Input:
array([[35, 57, 55, 26, 53, 45, 59, 52, 53, 13, 32],
       [34, 45, 49, 65, 73, 41, 65, 74, 49, 11, 49],
       [41, 51, 47, 48, 55, 51, 57, 56, 55, 55,  4],
       [56, 56, 44, 72, 34, 55, 50, 65, 56, 69, 64],
       [21, 50, 78, 21, 56, 46, 36, 33, 68, 59, 47],
       [56, 49, 80, 30, 61, 49, 48, 50, 43, 62, 69],
       [54, 53, 57, 55, 53, 53, 49, 35, 48, 63, 37],
       [32, 60, 68, 54, 49, 53, 52, 59, 34, 48, 80]])
Output: 53

Input:
array([[  4,   0,  10,  37, -31, -15],
       [ 10,   0,  14,  35, -27,  -9],
       [ 10,   0,  13,  38, -28,  -4],
       [  6,   1,   8,  35, -31,  -6],
       [  8,   2,  10,  39, -26,  -6],
       [  0,   3,  13,  35, -18, -20]])
Output: 37

Input:
array([[5, 4, 5, 5, 7, 7, 3, 5, 5, 4, 5, 5],
       [6, 6, 8, 5, 2, 3, 5, 6, 8, 5, 5, 6],
       [7, 6, 7, 6, 4, 4, 6, 4, 7, 3, 5, 3],
       [3, 9, 8, 4, 8, 3, 8, 9, 6, 9, 5, 2],
       [5, 7, 6, 8, 3, 6, 6, 7, 5, 6, 5, 5],
       [5, 3, 4, 4, 5, 5, 4, 4, 5, 4, 5, 7],
       [7, 5, 7, 6, 5, 5, 5, 4, 6, 4, 5, 5]])
Output: 4

Input:
array([[4, 6, 4, 5, 8, 6, 4, 5, 6, 5],
       [6, 3, 2, 6, 4, 5, 6, 7, 6, 6],
       [5, 5, 5, 5, 4, 5, 8, 2, 5, 8],
       [7, 5, 8, 4, 7, 6, 7, 6, 6, 5],
       [6, 6, 6, 6, 4, 6, 7, 4, 6, 6],
       [6, 6, 7, 4, 7, 5, 8, 7, 6, 5],
       [6, 7, 5, 7, 6, 5, 7, 6, 5, 3],
       [6, 7, 5, 6, 5, 7, 7, 6, 6, 6]])
Output: 5

Input:
array([[ 19, -28,  -1,   1,  -7,   0, -11,  -6,  -2,  -6,  22,  23,  -8,
          9, -13],
       [ 20, -18,  14,  13,   0,   7, -31,  -1,  -9,  10,   4,  18, -11,
          9,  15],
       [ -6,  15,  23, -20,  15, -25,   7,   5, -20,  26, -14, -13,   7,
         10,  10],
       [  1,   5,  21,  -8,  12,   3, -24,   4, -14,  14, -17,   3,   3,
         13,  29],
       [ 19, -23,   0,  -4,  -8,  -3,   1,  -7,   0, -13,  22,  23,  -2,
         13, -24],
       [ 23, -26, -13,   5,  -6,   5, -25,  -4,  -6,   3,  16,  22, -12,
          8,   1],
       [ -9,  14,   7, -26,   9, -28,  14,   0, -17,  14,  -9,  -7,  13,
         13,  -2],
       [ -6,   8,   7, -31,   6, -25,  22,  -5, -12,   2,  -1,   0,  15,
         13, -14],
       [ 12,  -6,  16,  -1,   8,   9, -32,   3, -13,  14,  -8,  11,  -6,
          9,  24],
       [ 13, -13,  -1, -15,  -9, -13,  15,  -7,  -2, -15,  18,  19,   6,
         16, -29],
       [  2,  -3,  -2, -25,  -3, -24,  22,  -7,  -6, -10,   9,  10,  12,
         13, -24]])
Output: -8

Input:
array([[7489, 3855, 5570, 7064, 6268, 7208, 6146, 8917, 4957, 5930, 4408,
        3109, 7125],
       [7509, 8613, 4624, 2657, 4041, 4751, 6854, 5210, 3007, 3709, 4095,
        5811, 6430],
       [3665, 5651, 6849, 5553, 6152, 4489, 5906, 6670, 4818, 4234, 3863,
        5173, 7856],
       [6922, 7462, 6275, 3884, 5859, 4645, 8311, 6259, 4530, 4870, 6606,
        8558, 6004],
       [5325, 6198, 6961, 6652, 6914, 5706, 5466, 3799, 7403, 4517, 5948,
        5280, 6870],
       [7053, 5391, 5784, 6144, 7665, 5683, 5121, 5716, 5550, 5543, 3481,
        4869, 5166],
       [3874, 5780, 7250, 7261, 7452, 6488, 5549, 5640, 4155, 7310, 6004,
        5684, 5050],
       [6517, 2414, 5613, 4213, 3333, 5562, 5420, 6041, 4758, 4598, 4075,
        4192, 5984]])
Output: 4408
---
[-19.4  42.7  52.7 -60.0   5.7   9.9 -39.0] -> -60.0, 52.7

[-65.5   7.6 -29.1 -12.4  59.5  10.4 -47.0] -> -12.4, 59.5

[  2.0 -53.3   5.0  60.0  34.3] -> 5.0, 60.0

[[-11.1 -13.3 -26.8 -28.4 -35.7]
 [ 10.2  16.6  -0.9 -26.6 -55.5]
 [ -4.9 -13.0   9.0   4.3 -64.2]] -> -0.9, 16.6

[ 22.0   4.6  78.3 -22.8  13.9] -> 78.3, 78.3

[-9.9 66.6 36.3  4.2 25.9] -> 36.3, 66.6
---
[-16.6  -8.7  24.3 -40.0  42.1 -82.5] --> -82.5, -16.6

[[  1.1 -28.0  18.1  20.8  16.2 -34.0]
 [  1.2 -28.5  18.2  21.3  17.3 -33.4]
 [  6.8 -24.7   8.9   3.7   1.0 -69.1]] --> -34.0, 6.8

[ 52.5  46.7 -67.5 -32.9  16.5  -8.1  70.2] --> 70.2, 52.5

[[ -0.8  64.0 -18.3  -0.3 -27.4]
 [-48.2 -25.2  13.7 -38.1  14.4]
 [ -9.3 -36.4 -28.3   9.6  34.8]] --> -27.4, -9.3

[-14.1 -37.6  11.7 -73.6] --> -73.6, -14.1

[[  0.2 -30.6  11.5   8.5]
 [  4.1 -59.5   7.7  -3.0]] --> 8.5, 4.1
---
array([[663, 245, 435, 387, 116,  30, 375],
       [836,  16, 461, 626, 225,  83, 137],
       [597, 158, 372, 525, 109,   2, 163]]) → 116

array([[764, 374, 407, 575],
       [673,  49, 615, 624],
       [186, 233, 388, 686]]) → 374

array([[4335, 2932, 7629, 3595],
       [7888, 4068, 4862, 1049],
       [3372, 6776, 2766, 5530]]) → 2932

array([[-589,  193,  491,  579,  546,  271],
       [ 791, -329,  302,  191, -322, -920],
       [-257, -205,  856,  785,  612,  365]]) → 579

array([[7, 7, 7, 1],
       [6, 8, 8, 5],
       [6, 5, 8, 7]]) → 7

array([[48, 77, 48, 51, 53],
       [68, 47, 54, 51, 39],
       [49, 25, 57, 47, 28]]) → 48

array([[ 24, 178, 197, 147, 176, 149],
       [ 22, 198, 181, 163, 177, 147],
       [191, 173,  66, 179,  69, 132]]) → 147
---
[[ 13.9  13.8  44.5 -32.5]
 [ 33.7  43.9 -61.0   3.1]] | 13.9, 3.1

[-83.7 -29.4 -24.2 -19.3 -42.1  33.0] | -83.7, 33.0

[ 49.3  14.1  34.2   5.6 -25.7   1.4  78.2] | 49.3, 78.2

[-47.0   6.9 -77.3  64.3 -46.0 -57.5] | -47.0, -57.5

[ 25.5  18.6  66.4  21.2 -42.4] | 25.5, -42.4

[-41.5 -10.0 -58.1  73.5] | -41.5, 73.5

[[-44.9  82.6  -9.8  39.1   0.0 -31.2  35.7]
 [  7.8  15.3  18.2  30.4  37.3  20.3 -31.2]] | -44.9, -31.2
---
[[  7.0   0.3   4.6  10.6  -2.0  -7.3]
 [-19.7  29.8   7.3  77.2 -17.7  -7.6]
 [ -4.3   5.4  -1.9   9.0 -13.0  -7.0]]
-7.3, -4.3

[[64.1 26.6 47.5 65.9]
 [75.5 40.2 58.0 42.1]]
65.9, 75.5

[62.6 50.3 54.3 63.6]
63.6, 62.6

[[ 12.0  -1.2   1.4   2.6   3.9   3.0]
 [ 36.0  18.8 -52.4   6.1  30.8 -20.3]
 [ 75.3   2.0  30.0  -1.7 -13.4  23.1]]
3.0, 75.3

[ -4.9  52.7  34.1 -16.6  61.3 -22.1   0.2]
0.2, -4.9

[ 74.3  83.7 -82.2 -18.8 -33.6  -6.8]
-6.8, 74.3

[[-52.8  60.9  60.8 -53.0 -46.5 -47.4  60.3]
 [ 24.4 -25.2 -29.6  22.3  35.8  35.1 -34.8]]
60.3, 24.4
---
[[4 5 5 5 5 6 5 4 5 5 4 6 4]
 [7 6 5 4 4 3 4 7 4 5 7 3 8]
 [4 5 5 7 6 7 6 4 6 5 5 7 3]
 [4 5 5 6 6 7 6 4 6 5 5 7 2]
 [3 4 6 6 6 6 6 2 6 5 3 6 1]
 [6 5 4 4 4 4 4 7 4 5 6 4 7]
 [4 5 5 7 6 8 6 3 6 5 4 8 2]]: 6

[[584 353 853 314 369 510 465 693]
 [486 410 285 308 228 463 425 223]
 [758 375 365 662 288 468 317 698]
 [478 669 595 357 757 774 269 482]
 [587 767 406 616 478 422 661 822]
 [262 904 482 508 301 483 456 531]
 [292 754 212 504 650 309 464 538]
 [466 609 338  68 566 595 388 565]
 [152 299 484 445 416 609 298 642]]: 466

[[5430 5702 6558 5448 5023 4707 5966 5655 4683 5759 5738 4005 4801 5051]
 [8344 2799 4476 8031 7847 4220 6670 5050 3644 2815 4983 5919 6362 4886]
 [3915 5468 6375 4184 3120 6965 4330 6449 8391 8044 4148 4001 5295 6068]
 [3117 7008 6223 3886 3938 7774 4810 6633 7743 7467 3213 3207 4598 4939]
 [4086 6883 6669 4497 4337 5784 4812 5153 5814 7018 5661 6099 4767 5915]
 [6353 6598 5397 6658 5738 5765 5997 6648 4920 6514 5108 5500 5358 5655]]: 4086

[[5 6 4 5 5 5 5 5 5 5 6 5 5 5 5]
 [7 4 5 4 6 3 5 5 5 4 3 3 4 6 4]
 [4 4 7 5 4 5 5 4 4 5 3 6 5 4 5]
 [4 4 7 5 4 5 5 4 4 5 3 6 5 4 5]
 [4 4 6 5 5 5 5 4 4 5 4 6 5 4 5]
 [8 3 4 4 8 2 3 6 9 7 3 3 7 6 5]
 [6 6 4 5 6 5 5 6 5 5 7 5 5 5 5]
 [4 5 6 6 5 5 5 4 4 6 4 6 5 4 5]
 [4 4 7 7 4 5 5 4 4 6 3 6 6 4 5]]: 4

[[6884 6855 4779 4411 5438 5219 6738 4619 6430]
 [2552 7279 7686 3288 2540 5522 7554 6781 3594]
 [2472 4873 7169 6053 7712 5546 6159 3487 8254]
 [7679 5670 7381 3196 2638 2875 4790 6814 6184]
 [7153 5941 4016 7506 8326 2635 5648 3241 2570]
 [3925 6643 8261 6789 6173 6750 3049 2635 7454]]: 7153
